Each row is where one point has got to under a steady rotation. How many steps took it there?
The counts run from 0 to 291.
[ -6   7   2  -6 -18   4  10   0  -8 -11  -2  19  -4   8   5  -8  -8  -4
 -16  -2 -20  16  -9 -25  -2  -2  -2  -2  -4 -15  -7  -7   9  24  -4  17
 -17  -5 -11  -8  -2  -2  16  -2   8   3 -16 -25 -20  22 -21  16  19 -19
  11  20  -6  -2 -27 -11   2  19   3 -11   1 -11  -8 -14  10   4   7 -29
   3 -15   3]
86
[  9  11   7   9  -7   2  16  14 -23   1  -1   8 -10   5   9 -18  -8   2
 -13  15  -8  17 -15 -22  -1 -11  -2 -11  -1 -11   3  -8   2  19   3   2
  -7 -12  -2  -2   8  -3   4   6  11   3 -16 -18 -15  22   0  23  34  -3
   8  17  -7  -7 -11  -5   3  12   8 -29  -4 -22  -2 -14  19   2  26 -33
   5 -15   3]
191
[  5   2  -3   7   1 -22   3   8 -10  22   6   9  13   7   7  -9  -6  -3
  -4  10  11   9 -10  -1   1 -29   5 -15  -5  -8  17 -12  11  34   2   8
 -14  -7  -3  -6  10  -1  12   1 -17   3 -20  -4  -7  30   0  11   0 -12
  29 -14  -5 -12   0  -1 -16   7  -6 -19 -20  -2  -7  -4   2  15  26 -22
  -6   4  11]
32
[ -1   1   9  13   0 -20  26   1 -18  12   5   8  -6   2   2 -15   2   8
  -7   1 -11  19 -18 -19   8   9 -13  -6  -4  -3  -4 -11  23  20  -8 -13
 -20 -12  -6  -4  12 -11   7  10   5  12 -12 -21 -12  31   5  22  27 -20
  13  -7  -3  -1  -9 -15 -12   2  -8 -12  -3 -17  -8 -12   4  -1  14 -24
  -9  -8  -1]
19
[  7  33 -17  14  -7 -16  13  -5  -6   5   1   4 -10   7   7  -8   4  -7
 -13  12  -4  27  -6  -8   1  -8  10 -16  11  -8   5 -12  13  27 -31  -8
 -21   5  -8   5  11 -11   4   7  16   0 -10 -32  -4  21  14   7  15  -9
  10 -10 -14   7  -3  -6 -10  18  -6 -13  -6  -6  -3  -7   1  -2  19 -17
  10   4  -3]
51
[  4  18  -1  13   0 -31  13  -4  -4  11   7   6  -4   7   7   0   1   1
  -3   6  16  22 -17 -14   7   4   3 -15   1  -7  13   5  23  24 -23  -8
 -11  -7 -15   4  18 -19   5   8   5   8  -4 -27  -1  23  10  -1  21 -12
   8 -10  -6   3  -8 -23 -15  10  -2 -16  -7  -4  -8   9  10   4  32 -15
   2  -1 -12]
123
[ 17   0  -5  20   2 -33   7  -6 -19  24  -1  17  -9  -4  10 -18  -2 -15
   1  14   3   3  -2 -15   2 -12   0 -17  -4  -8   3 -20  -6  28  12 -11
  -7  -4  -8   0 -13   9 -10   9 -18  24 -23  -4  -4  28   0  12  16 -10
  17   3  -2 -26   4   4   4  -1  -4   0   2   5 -11  16   3  10  12 -24
  -8   1   1]
102
[ -7  13  -6   3 -23   0  21  -4  -4   1  11  14  -4  11   2  -9  -1   6
 -19   6  -7  16 -21 -19   4   3  -9   0   5  -2   8  -3  14  14 -18  -8
 -37  10  -3   9   5  -1  11   5  17   7  -4 -31 -12  20  -2  14   9 -18
   5   5 -19  -5 -26 -15   5   8  -3   7  -2  -5  -1  -8   4   8  10 -33
  -1 -20  -4]
157
[ -7  10   3  -5 -13 -21  15  -1  -5  17   9  16 -11   4   9  -7  -3  -3
 -23  -2  -6  13 -14 -35   4  -3  -9  -1  -6  -8  -8  -7  15  18  -2  -2
 -27  -3  -5  -8  11  -2  14   9 -12  16 -21 -22 -15  29  -6  15   4 -22
  20   5   5  -8 -18 -17  -4   4  -8 -13   2  -4 -10  -9  -4   0   8 -16
   8 -18  -1]
91
[  1  13   5  11   1  -4  22  15 -19   8  -3   2  -7  11  14 -16   4   4
 -11  11 -17  18 -21 -12  -1  -4  -6 -12  -8 -15  -7 -10  11  23  -2  -3
 -10 -11  -3  -7  11  -5   7   5  14   1 -20 -20 -16  20   1  25  26 -10
   9  -2 -12  -7  -9  -3  -6  13   1 -20  -4 -17  -1 -17   9  -1  23 -27
  -2  -9   8]
190
[ 18  -2   6  10  -1 -31   6  -7 -18  15  11  13 -11  -5   4  -3  -7 -17
  -2  13  14  16  14 -24   6   1  19  -7   6   1   7  -6  18  23 -13  -2
   3 -11 -12   7   4  -5  -4  17  -8  17 -10 -14   3  23   6  -3  30  -7
  10   4   9  -7   6 -11  -6   4   6 -12  -3  -6 -11  12  17   3  31 -22
   1  -5 -13]
200
[ 15  11 -13   7 -11   8  -5   8 -11  -8   1  16  12  10  -4 -12  -9  -3
  -3  19   9  15  -9   3  -9 -18  16 -21   9 -12  31  -7  -4  27  -1  19
 -10   1 -17   7 -15   5  -1   0  11 -11  -4 -15   3  14  -4   4  16   0
   4  10 -25  -6   1   5   3  16   6  -9 -14  -2  -3  -2  21  22  21 -38
  -5  -4   1]
218
[  7  -4  -2   1  -1  -9  -6   3 -22   9  10  17  20   3 -17 -17 -13   4
  -5  17  22  16  -9  -2  -5 -18   6 -13  14  -5  37  -3   5  26   0   9
 -14  -2 -14   5  -4  11  -4   4   2   0  -4  -4   1  19   2   7   8  -4
   8   7 -15  -9   2  -9  -1  -1   8 -10  -9  -4  -8  -2  15  26  23 -35
  -8 -12   4]
211
[  0   6  -6   6   2 -12   3  13  -8  17   5   7  13  23   7  -9  -5   5
  -4  10  11  17 -27  11  -4 -15  -1 -24  -2 -18  18   4   9  33  -4   3
 -10  -6 -13  -2   9  -3   8  -2   4  -8 -14 -11  -7  26  -5   9   2  -5
  14 -17 -17  -7  -1  -4 -10  16  -2 -25 -14  -7   2  -5   5  19  26 -32
  -4  -1   5]
39
[  3  28  -7   7  -6  -8  15   8  -5  13   5   5   2  17  15 -13   5  11
 -17  15  16  20 -28  -5  -3  -3   3 -22  10  -9  19   5   8  21 -17  -6
 -20   4  -6   8  10  -4   3   4  17  -1 -10 -31  -2  21   8  10   8   0
   2 -12 -17  -3  -7  -9 -12  13  -3 -15 -11  -6   7  -6   9   8  29 -24
  10  -4  -6]
45
[ 10  28 -12   1 -20 -17   6 -11   5   2   6  14 -11  10  19   9   0 -13
 -16  10   6  15   0 -13  -2   5  19 -14  13 -10   4   1  12  22 -25   7
 -17   6  -8   9  -6  -3   4  10   9   6  -5 -38   8  19  -3  -7  14 -12
  -2  -5  -9  -4  -9 -12  -8  22   2   4  -7   7   3   9  18   3  16 -22
  13   7 -15]
227
[ -2   7  -2  -9 -21   1  -3  -2  -5  -5  14  23  -6  11  -6  -4 -10  -4
 -20   4   4  22   1 -23  -1   8  17   2  17 -14   2  -3  15  23 -20  12
 -15  -1 -20   8 -10   7   4   4  16   4  -1 -32   3  17 -13   2  15 -16
  -7  11  -3  10 -16 -15   5  11  11  -5   9  -9  -8  -7  14   9   8 -31
   7 -12 -14]
231
[ 18   9  -3  22  -4 -20  10  -4  -9   5  -8  10 -11   7  28  -8   1  -8
  -4  15   1   9 -11 -15  -1  -4  -4 -23  -9 -11  -2  -6 -10  22   6  -3
   1  -4 -10   1 -16  -7  -6   4   4  15 -21 -22  -6  16  -3  11  30   3
   4  12 -13 -27  -5  -1   4  18   4 -13   1  -5   3  13  12   2  19 -30
   4  -2  -3]
187
[ -2  22 -14   3 -20 -23   7 -16  -2  15  11  18 -11  10   8   0  -2 -12
 -20   7   2  18   1 -24   3   5   7  -8  14  -7   5  -9   7  28 -24  -6
 -24  12 -10   8  -2  -4   1   9  -1  20 -10 -31   2  25   4  -1   3 -14
   9   0  -5  -3 -19 -13   5   7 -10   4   7   6  -7   8  -6   6   4 -16
  12  -5 -12]
234
[ 17  17  -8  15  -2 -28  -3 -11  -8  -2   2   8  -7 -10  -7  -4  -8  -5
   3   9  11  21   8 -11  10   1  14 -20   8  -9  12 -13   5  34 -27  -6
   0  -3 -26   4  -7 -14  -5  11   0   7 -10 -19   1  25   2  -5  25  -8
   7  -1  -5   8   3 -10  -9  12   4 -15   3   3 -13   8   7   4  16 -17
  -3   7 -16]
128
[  5   4  -4  -8 -11   0 -10  12 -15   3   9  24  11   7 -13 -12 -11  -8
  -9  14   5  17   1   9 -11 -12  27 -10  19 -15  17 -12  10  29  -6  18
 -14  -5 -14   3  -9  23   1   6   3  -6 -10 -12   4  25  -9   6   8 -14
   5  -5 -14   1  11   6  -9   3   7   3  -1 -10 -10  -8  10  25   4 -38
  -9   0  -1]
139
[ 10   6  -6  10 -20  -8   7 -17  -7 -16   0  20 -16  -2  -5  -8  -8 -12
  -3   6 -14  16   9 -24   4   2   3  -6   5  -6   6 -17   2  19 -16   2
 -18   9 -19   6 -18  -4  -3   7   6  15  -1 -29  -5  18  -6   2  28 -15
   4  24  -8 -10 -19 -10  14  10   2   7   8   7  -9   6  18   7   1 -29
  -3  -9  -9]
160
[ -6  -5  -2  -7 -11  -1   6  14  -9   7   2  18   2  13   5 -10   0  -1
 -14   2 -16   9 -17   1  -8 -11   3  -8  -3 -14  -2 -10  11  23   9   9
 -24   0  -2  -9  -8  17  15   1   2   4 -20 -14 -10  24 -18  21   3 -26
  17 -11 -16 -15  -7   6  -8  10  -2   6  -3  -5  -3 -13   1  14   1 -41
 -15  -3   4]
0
[  7  12 -14  14 -18 -14  11 -19   8   5  -4  27  -6   7  16  -1   4  -7
   1   7   2   2 -13  -7  -3  -1   4 -17  -1  -7  12  -2   3  14   2   3
 -24  17 -10   4 -25   1   1   6   4  15 -11 -27   0  16  -7   8  11 -15
   3   1 -27 -26 -12  -4  -3  15  -6  21  -4  12   6  21  11  13   5 -31
  -8   0 -11]
76
[-11  -7   1  -4 -15   3  16  14  -8  12   8  20  -1  25  15  -4   1   1
 -13   3 -12  10 -23 -10  -7   5  -5  -4  -6 -17 -10   1  14  16   8   7
 -18  -5  -5  -4  -4  11  12  -1   4   1 -12 -22 -11  21 -17  22  16 -14
   5   5 -17 -20  -9  -5   6  10   3  -3  -3 -18   1  -7  12  12  13 -38
  -4 -16  -3]
7
[  0   0 -16   9  -9 -26   3 -16   0  11   7  19 -11  -1  -5  -2   0 -15
  -6   5  -7  18  11  -7   9   3   8  -7  13  -9  -3 -21   6  33 -19 -13
 -20  10 -17   2 -17   4  -3   8  -3  23 -16 -19  -2  26  -5   5   8 -24
  12  -9  -9  -6  -2  -4   3   3  -7  16  12  10 -15   8  -4  11  -6 -25
  -9   3 -12]
240
[  7  -6   6   6   0   2  15  23 -22   7   4   9  11  17   6  -9  -2   1
  -3   9  -1  15 -19   2 -11 -12   4  -9  -5 -11   7   2  17  23   9   9
  -5 -11  -8   0   6  -1   7   2   4  -5 -12  -8 -10  22  -5  23  29  -7
  14  -2 -18 -19   3   1  -6  13   5 -12 -16 -24   3  -8  20  11  31 -37
 -14  -4   9]
112
[ 11 -17   0   4  -6 -10  -5   8 -13   6  -4  23   3  11   8 -11  -9  -2
   1   8   1   4 -12  -5  -4 -10  -1 -18  -8 -20   5  -9  -6  32  22  12
  -1  -4 -22  -6 -19  15  -2  -3  -8   8 -23  -7  -9  21 -21  15  15  -4
   8  19 -12 -27  -8  -2   7   8   5 -10   7   1  -5   6  11  22  10 -35
  -8 -11   0]
179
[ 15   5   0  20   3 -38  15  -7 -13   9  -4  12  -9 -12   8  -8  -4 -16
   2   7  -3  12   5 -19   9 -11   0 -14  -6   0   2 -20   8  27  -7 -11
 -11  -5  -8  -6   5 -10   1  12 -15  17 -17 -10 -11  28   7  11  26 -20
  26  -6   0 -11  -3  -2 -16   7  -6 -10  -9   3 -14   8   3  -2  19 -12
 -13   0   1]
24
[  2   6 -10  10 -22 -13  11 -12   1  -2   6  24 -14  11  12   2   3  -7
  -5  10   1  15  -3 -11   1  19   6  -9   8  -9   2  -1  12  21 -19  -3
 -13   9 -17  10 -22   0  -4   8  13  15   1 -33   2   8  -6   0  25 -10
  -9   8 -22 -15  -7 -13  11  15   3  16   6  -2   2  18  16   7  11 -31
  -1  -3 -20]
154
[ 16  17 -19  17  -4 -24   0 -10  -5   7   0  13   6   3   5  -9   2  -9
   1  19  14  11  -6  10   1 -20  11 -27   7  -5  25  -3  -1  31  -8  -4
 -13   5 -10   3 -10  -1  -3   7  -4   5 -11 -11  -2  23   9  -2   7  -2
   9  -7 -24 -13  -3   2  -7  13  -4  -1 -14  11   2  14   9  20  18 -25
  -7   8   0]
214
[  2  20 -13  -1  -6 -12   0   0 -15  16   9  12   6   8  -5 -18  -5  -8
 -18  14   6  13  -6   0  -6 -24  15 -12  16  -6  25 -20   7  25 -14   7
 -29   6  -2   4  12  13   5   4  -2   1 -19 -15  -2  31   6   7  -9 -17
  24 -18  -9   3  -2   1 -13   4  -4  -3 -10   3  -9 -12  -5  15  14 -21
   2   4   5]
137
[  6  -6  -9   0 -12 -21  -7  -9  -6   8  13  25  -4  -2  -8   4 -10 -21
   0  10   3  16  22  -7  -1  -2  24  -6  15 -11   8 -17  17  37 -25   5
  -8   5 -22   3 -14   4  -3   7  -2  12  -3 -14   7  25  -4  -7  12 -25
  11  -2  -2   2  10  -5   4   7   3   9   2   3 -17  12   7  16   6 -33
  -9   1 -10]
62
